[[ 27 -39   2  17 -19  -7 -18 -40 -54   1 -33   6]
 [ -8   8 -16  -9  -1  -9  14  13  -6 -68  51 -11]]
|
[[-39   2  17 -19  -7 -18 -40 -54   1 -33   6  27]
 [  8 -16  -9  -1  -9  14  13  -6 -68  51 -11  -8]]

[[-35  64  51 -31   3 -37]
 [-41  39  33 -36   2 -24]
 [-41 -18 -14 -40   2  13]]
|
[[ 64  51 -31   3 -37 -35]
 [ 39  33 -36   2 -24 -41]
 [-18 -14 -40   2  13 -41]]

[[-12 -12  22  15   7   6 -57   7  34  -1 -33  30]
 [ 20 -10  20  -7 -10  35 -13  15  -9  56  45 -52]
 [-45 -62  29  28 -12  15  19  -5  62 -35 -10  29]
 [ 19  60  16   7 -13  11  -9   2 -11  15 -12  14]
 [ 45  40   7  13   5  19  33 -24  27  -8 -19 -61]]
|
[[-12  22  15   7   6 -57   7  34  -1 -33  30 -12]
 [-10  20  -7 -10  35 -13  15  -9  56  45 -52  20]
 [-62  29  28 -12  15  19  -5  62 -35 -10  29 -45]
 [ 60  16   7 -13  11  -9   2 -11  15 -12  14  19]
 [ 40   7  13   5  19  33 -24  27  -8 -19 -61  45]]

[[ 10 -20  48  23 -29  29 -11   3]
 [ 18 -10  17 -21 -17   2 -15  16]
 [ 17 -25  18 -23 -10 -39   8 -14]
 [ 21  26 -33 -27 -23 -38   2  25]
 [  3  13  -3 -11 -50  -1 -13  -2]
 [ -9 -13  58  15  -9   1   1 -12]
 [-43  20  21  -9   1  -6 -25 -24]
 [-12  -4  22 -14 -11 -35  -2 -23]
 [-29   9  -1   3  -8 -24 -16 -46]
 [  5  11 -14  -4 -13 -39   9 -18]
 [ 29 -17  26   7 -30 -22  23   1]]
|
[[-20  48  23 -29  29 -11   3  10]
 [-10  17 -21 -17   2 -15  16  18]
 [-25  18 -23 -10 -39   8 -14  17]
 [ 26 -33 -27 -23 -38   2  25  21]
 [ 13  -3 -11 -50  -1 -13  -2   3]
 [-13  58  15  -9   1   1 -12  -9]
 [ 20  21  -9   1  -6 -25 -24 -43]
 [ -4  22 -14 -11 -35  -2 -23 -12]
 [  9  -1   3  -8 -24 -16 -46 -29]
 [ 11 -14  -4 -13 -39   9 -18   5]
 [-17  26   7 -30 -22  23   1  29]]

[[-43 -39 -60  35 -28 -17 -40  23]
 [-37  42  21 -12   8  71  32 -41]
 [-36  60  15  30   1 -53  50   1]
 [-14  -8 -35 -45  10 -66  57  -9]
 [ 50 -16 -52 -40  29 -42  11  40]
 [-12 -33  -8 -36 -74   3  -9 -56]]
|
[[-39 -60  35 -28 -17 -40  23 -43]
 [ 42  21 -12   8  71  32 -41 -37]
 [ 60  15  30   1 -53  50   1 -36]
 [ -8 -35 -45  10 -66  57  -9 -14]
 [-16 -52 -40  29 -42  11  40  50]
 [-33  -8 -36 -74   3  -9 -56 -12]]

[[  4  20   4   4 -42  -4  28  18 -18   4 -26  15 -18  39  15]
 [-18 -44 -29  18  -2 -53 -62  -3   8  -3  13  24  41 -13   4]]
|
[[ 20   4   4 -42  -4  28  18 -18   4 -26  15 -18  39  15   4]
 [-44 -29  18  -2 -53 -62  -3   8  -3  13  24  41 -13   4 -18]]
---
[[-40   3  -7 -21  21  20  21]
 [-48  14  -3 -43  49   8  49]
 [-53 -23  20 -32  36 -27   5]
 [-67 -30  15 -27  27 -10  -5]
 [-30   8  -3 -25  28   8  29]
 [-30   6  -5 -20  21  13  22]
 [-23 -10   4  -9   9  -2  -2]
 [-15   2  -3 -10  10   8  10]]
|
[[ 20  21 -40   3  -7 -21  21]
 [  8  49 -48  14  -3 -43  49]
 [-27   5 -53 -23  20 -32  36]
 [-10  -5 -67 -30  15 -27  27]
 [  8  29 -30   8  -3 -25  28]
 [ 13  22 -30   6  -5 -20  21]
 [ -2  -2 -23 -10   4  -9   9]
 [  8  10 -15   2  -3 -10  10]]

[[-42 -44 -40  67  36  15]
 [ 36  44   9  39 -50 -22]
 [ -5  24  58 -62  -1  55]
 [ 28 -33  31 -23 -19   4]
 [ 38  35 -48 -72  27 -11]
 [ 50  41  47  32 -69  28]
 [ 23  53 -72  74 -20  12]
 [-59  -2 -54  15  50 -20]]
|
[[ 36  15 -42 -44 -40  67]
 [-50 -22  36  44   9  39]
 [ -1  55  -5  24  58 -62]
 [-19   4  28 -33  31 -23]
 [ 27 -11  38  35 -48 -72]
 [-69  28  50  41  47  32]
 [-20  12  23  53 -72  74]
 [ 50 -20 -59  -2 -54  15]]

[[ -2  13  44  40  40]
 [-40  69 -57 -23 -23]
 [ 12 -60  48 -12 -12]
 [-25  76 -30  23  23]
 [-22  64 -24  19  19]
 [-30  37 -57 -43 -43]
 [-39  45 -61 -48 -48]]
|
[[ 40  40  -2  13  44]
 [-23 -23 -40  69 -57]
 [-12 -12  12 -60  48]
 [ 23  23 -25  76 -30]
 [ 19  19 -22  64 -24]
 [-43 -43 -30  37 -57]
 [-48 -48 -39  45 -61]]

[[ 68   6 -22 -34 -14  -2]
 [-28  14 -75 -77  38  19]]
|
[[-14  -2  68   6 -22 -34]
 [ 38  19 -28  14 -75 -77]]

[[-36  20 -18 -54  65   2   3  11   7  -8 -73 -38  63]
 [ 43 -17  44  21 -36   0 -29  59  36  61  28 -36 -11]]
|
[[-38  63 -36  20 -18 -54  65   2   3  11   7  -8 -73]
 [-36 -11  43 -17  44  21 -36   0 -29  59  36  61  28]]

[[-34  -5  14 -11  45  32]
 [ 15  -5   1  27  29 -15]
 [ 30  13 -17 -27   7  61]]
|
[[ 45  32 -34  -5  14 -11]
 [ 29 -15  15  -5   1  27]
 [  7  61  30  13 -17 -27]]

[[  0  -4   1  -6  -3   7  69]
 [ -2  -2  -2  -6 -11 -24   1]
 [  0   1  -1  -1  -4 -33  -4]
 [  0   2   0  -8  -5   0   4]
 [ -2   2  -2  -4 -23   0  -5]
 [  0   1   0  -7 -57  -3  -1]
 [  2  -1   1  -3   3  -2  -1]
 [ -3  -4   0 -10  -4  63   4]
 [ -3 -54  -1 -19  -3   7   9]
 [ -2  55  -1 -19   0   2  11]
 [ -2   1  -1 -68  -6  -3  -7]]
|
[[  7  69   0  -4   1  -6  -3]
 [-24   1  -2  -2  -2  -6 -11]
 [-33  -4   0   1  -1  -1  -4]
 [  0   4   0   2   0  -8  -5]
 [  0  -5  -2   2  -2  -4 -23]
 [ -3  -1   0   1   0  -7 -57]
 [ -2  -1   2  -1   1  -3   3]
 [ 63   4  -3  -4   0 -10  -4]
 [  7   9  -3 -54  -1 -19  -3]
 [  2  11  -2  55  -1 -19   0]
 [ -3  -7  -2   1  -1 -68  -6]]

[[-24  12  17  11   4]
 [-33  11  13  -9  13]
 [-23  23  28  -1   3]
 [-44  26  29  -6  25]
 [ 11 -13  -4  -8  -1]
 [ 34  12  11  17   9]
 [ 54   4  10  34 -26]
 [ 44  -8 -11  -7   9]
 [ 14  19  24  23  -3]
 [ 68 -13 -22  -9  11]]
|
[[ 11   4 -24  12  17]
 [ -9  13 -33  11  13]
 [ -1   3 -23  23  28]
 [ -6  25 -44  26  29]
 [ -8  -1  11 -13  -4]
 [ 17   9  34  12  11]
 [ 34 -26  54   4  10]
 [ -7   9  44  -8 -11]
 [ 23  -3  14  19  24]
 [ -9  11  68 -13 -22]]
